Each path below is one point turned by a fixed rotation once a step. After each direction that follows a path, write how fast that rotation turns it, in degrees each step (0 if it stays still).
Each turn is a multiple of 5 degrees from 10 to 175, or 0.
Each row of a path follows its step; steps can be skipped.

step 0: [-2.13 -0.86  1.56 -1.05  2.66  0.47 -0.50 -0.26  0.18 -1.79  1.78  0.52
 -0.91 -1.08  1.22 -1.11  0.48 -0.47 -2.18 -1.44 -0.33 -0.44 -0.92  2.10
  0.32  0.33 -0.27  1.17 -0.59  1.24  0.04  2.28 -0.61 -1.72 -0.37  1.09
 -2.33 -0.79 -1.97  1.95  0.23 -0.33  0.47 -1.35  1.53  0.12  1.43  0.01
  0.15  0.04 -0.97]
step 1: [ 0.52 -1.02  0.28 -1.24  0.99 -0.09 -1.21 -0.59  0.76 -0.73  0.99  0.32
  1.13 -1.81  0.68 -0.19 -0.64  0.31 -3.21  2.08  3.20  0.10 -0.14  0.17
  0.63 -0.27 -0.35 -0.11  0.93 -3.01 -0.74  0.23 -0.59  1.61 -1.94  0.76
 -1.44 -2.27 -1.31  0.36  0.73 -1.00  0.55 -0.20  0.73 -0.08  1.00  0.84
 -1.19  0.66 -1.77]
step 2: [-0.22 -1.17 -0.06 -1.68  1.08  1.67 -0.21  0.85  0.27 -1.40  0.81  1.92
  2.46 -1.16  0.52  0.03  0.29 -0.25 -0.42 -0.76  0.92  1.46 -1.05 -2.18
  1.36 -1.50 -1.25  1.55 -0.78 -1.02 -3.38  2.01  0.11  0.23  0.79 -1.11
  0.58 -0.79 -1.31  0.10  1.22  1.15  0.50 -0.03  1.24  1.07 -1.50  1.55
 -1.06 -0.05  0.86]
step 4: [ 2.37 -0.81 -0.02 -1.65 -0.32  0.18 -1.92 -0.64 -0.98  1.05  1.06  0.32
  2.66 -0.82 -0.93 -1.84  0.83  0.81 -0.38  0.32  1.68  2.55  0.74  1.29
 -2.05  0.21 -0.15 -1.14  1.07 -1.50  0.08  1.08  0.39 -0.08 -0.54 -1.80
 -0.29 -1.83  0.38  0.88 -0.83 -1.04  1.32  1.21  0.91  0.42  0.57  1.45
  0.90 -1.66 -1.50]
step 5: [-0.35  0.13  1.07 -2.07  0.49  1.99  0.84  2.36 -0.70 -2.23  0.53 -0.55
  1.54 -0.48  0.74 -0.59 -0.30  1.46  1.61 -1.32  0.54  0.95 -1.24 -0.28
 -1.30  0.48  1.29 -0.15 -0.52 -0.46 -2.19  1.66  1.80 -1.66  0.32  0.27
 -0.37 -0.24 -0.44  0.65  1.08  0.23  2.13 -0.50  0.18  0.95  0.84  2.47
  2.15 -1.38 -0.83]
step 6: [-1.23 -1.75  0.32 -0.21  1.95 -0.74  0.79  0.98 -2.52 -0.69  1.16 -3.05
 -1.50  0.00  0.78 -0.37  0.60 -0.05 -1.68 -2.11  1.98  0.29  0.55  2.84
 -0.96 -2.45  1.07  0.52  0.18 -1.72 -1.42  0.50 -0.17  0.57 -0.67  0.34
 -0.34  0.28 -0.35  0.57  0.71  0.13  0.81  0.11  0.10 -0.61  0.88  1.41
  0.91 -0.13 -1.40]
step 8: [-1.86 -0.29  2.29 -0.47 -1.06 -0.61 -0.01  0.27  0.02 -2.11  1.03  0.44
  0.84 -1.75  0.13  0.14 -0.16  1.96  1.92 -0.75  2.65 -0.78 -0.74 -1.61
  0.88 -1.37  0.26  0.59 -1.66 -1.36 -1.52  1.18 -0.18  0.19 -0.97  0.85
 -0.83 -1.96  0.98 -1.00  2.45  2.00 -0.63 -0.08  0.23 -0.63  1.50  0.83
 -0.33 -1.20 -0.65]
step 9: [-0.48 -3.08  0.54  0.03 -1.05 -0.94 -0.72  0.23 -2.56  0.35  0.01 -0.87
  0.23  0.46 -1.01 -1.58  0.93  0.90 -1.12 -0.61  1.60  0.06  0.43 -0.08
  0.01 -3.27 -0.79  2.74 -1.56 -0.73 -0.33  2.33 -0.82  0.26  0.39 -1.88
  1.26 -1.29  0.88 -0.15  0.85  0.70  1.06  0.74  1.06  0.81  1.23 -1.43
  0.39  0.36 -0.27]
step 10: [-1.03 -0.48  0.67 -0.93  0.10 -1.48 -1.50 -0.94  1.05 -0.76  1.45  0.13
 -0.25 -1.89 -1.49 -1.11  0.64 -0.98 -0.34 -0.16 -1.49 -0.49  0.77 -0.27
 -0.82  0.82 -0.22  0.08 -1.28  0.15  0.57  3.54  1.30 -1.85 -0.15 -0.97
 -0.07 -2.01  0.15  1.41 -0.57  0.63  2.83  1.14  1.48  1.94  2.23  0.63
  0.39 -0.18 -0.52]
step 11: [-0.05 -0.74  0.96 -1.44  0.58 -0.39  0.62 -0.01 -0.03 -2.88  0.18 -0.49
 -0.96 -0.54 -0.67  0.44  0.53  1.40 -0.90  0.47  1.35  1.57  0.37 -1.75
  0.31  0.28  0.24  1.32  0.60 -3.00  0.39 -0.92  0.41 -1.52 -1.98  1.08
 -1.12 -2.21  2.41  0.53  0.90 -0.55  2.29  0.74 -0.04  0.77  1.11  1.37
  1.25 -0.24 -2.20]
step 12: [ 0.81 -2.36 -0.05 -0.98  1.24  0.15  1.04  0.44  0.05 -0.35 -0.91 -0.70
 -0.77  0.68  1.09  0.18  0.47 -0.98 -2.30 -1.28  1.54  1.42  0.34 -2.65
 -1.21 -1.70  1.91  1.18 -2.40 -2.02 -1.23  0.36  1.48  0.63  1.07 -1.51
  0.69  0.27 -0.52  1.41  0.83 -0.25  1.73  1.14  1.07  1.57 -0.64  0.87
  0.50  0.51 -0.20]
step 13: [-1.89 -0.88  0.62 -0.09  1.38 -1.73 -0.02 -1.19  1.04  0.08  1.21 -0.22
 -1.34 -1.07  0.02  1.51 -0.68 -1.86  0.45 -3.41 -0.61  0.73  1.76 -0.90
 -0.95 -0.21 -0.84 -1.69 -1.96 -1.67 -0.96  1.46  1.15  0.38  0.45 -0.60
 -0.99 -0.10  0.98  0.78  0.26  0.50  0.35  0.77  1.07 -0.74  0.64  2.67
 -1.06 -1.85 -1.28]
Directions:
[ 0.15  0.14 -0.06 -0.35  0.16  0.26  0.75 -0.05  0.20 -0.32 -0.21  0.23
  0.12  0.88 -0.10  0.01 -0.54 -0.11 -0.14 -0.08 -0.18  0.53  0.66  0.00
 -0.37  0.36 -0.19 -0.21  0.05 -0.41 -0.37  0.03  0.27  0.10 -0.34 -0.79
  0.30 -0.03  0.30  0.25 -0.83 -0.11 -0.35 -0.09  0.05  0.32 -0.59  0.61
 -0.09 -0.43 -0.46] -> 40
[ 0.33  0.15  0.56  0.24 -0.55  0.28 -0.20 -0.79  0.01  0.27 -0.43  0.00
  0.49 -0.11 -0.14  0.30 -0.10  0.26  0.18  0.34  0.57 -0.10 -0.43 -0.42
 -0.06  0.60  0.34  0.48  0.45 -0.15 -0.57 -0.37  0.65 -0.50 -0.67  0.20
  0.20 -0.24 -0.08  0.31  0.42 -0.48 -0.42 -0.07 -0.14  0.10  0.31  0.35
 -0.12 -0.09 -0.04] -> 110
[-0.40 -0.01 -0.11  0.05 -0.11 -0.83 -0.59 -0.15 -0.25 -0.10  0.07 -0.37
 -0.39  0.37  0.09  0.27 -0.06  0.31  0.07  0.06 -0.01  0.03  0.16  0.04
  0.08 -0.04 -0.53  0.13  1.23 -0.38 -0.10 -0.20 -0.21  1.12 -0.22  0.21
  0.05 -0.26  0.34 -0.32  0.23 -0.05  0.17  0.12 -0.52 -0.31  0.06  0.40
  0.06 -0.19 -0.62] -> 145
[-0.12 -0.57 -0.38  0.02 -0.67 -0.11 -0.43 -0.01  0.17  0.58 -0.24  0.08
 -0.31 -0.20  0.39  0.29 -0.64 -0.11  0.03  0.85  0.22  0.00 -0.42  0.56
 -0.35 -0.26 -0.02 -0.60 -0.18 -0.13  0.06 -0.26  0.23  0.48 -0.03 -0.62
  0.24  0.01 -0.46  0.20 -0.25 -0.14  0.47  0.57  0.63  0.51  0.13  0.25
 -0.14  0.08  0.30] -> 130
[ 0.50 -0.60  0.20 -0.33  0.59 -0.16 -0.16  0.08 -0.29  0.33  0.09 -0.14
 -0.36 -0.25  0.06  0.12  0.01  0.04  0.26  0.45 -0.41  0.98  0.10 -0.55
 -0.81  0.06 -0.01 -0.22 -0.06  0.25 -0.05  0.32  0.21  0.11 -0.35  0.68
  0.03 -0.26  0.58  0.10  0.07 -0.26  0.22 -0.14 -0.30 -0.06 -0.48  0.14
 -0.08  0.13  0.99] -> 45
[-0.42  0.54  0.66 -0.08  0.17 -0.02 -0.46 -0.32  0.40 -0.64 -0.07 -0.14
  0.03  0.17  0.67  0.00 -0.62 -0.23  0.51 -0.43 -0.57  0.08 -0.03 -0.51
 -0.09 -0.03 -0.13  0.06  0.29  0.63  0.31  0.25  0.57  0.09  0.06  0.04
  0.12 -0.19 -0.76 -0.11  0.09  0.41  0.01  0.10  0.74 -0.05 -0.03  0.27
  0.57 -0.13  0.37] -> 140
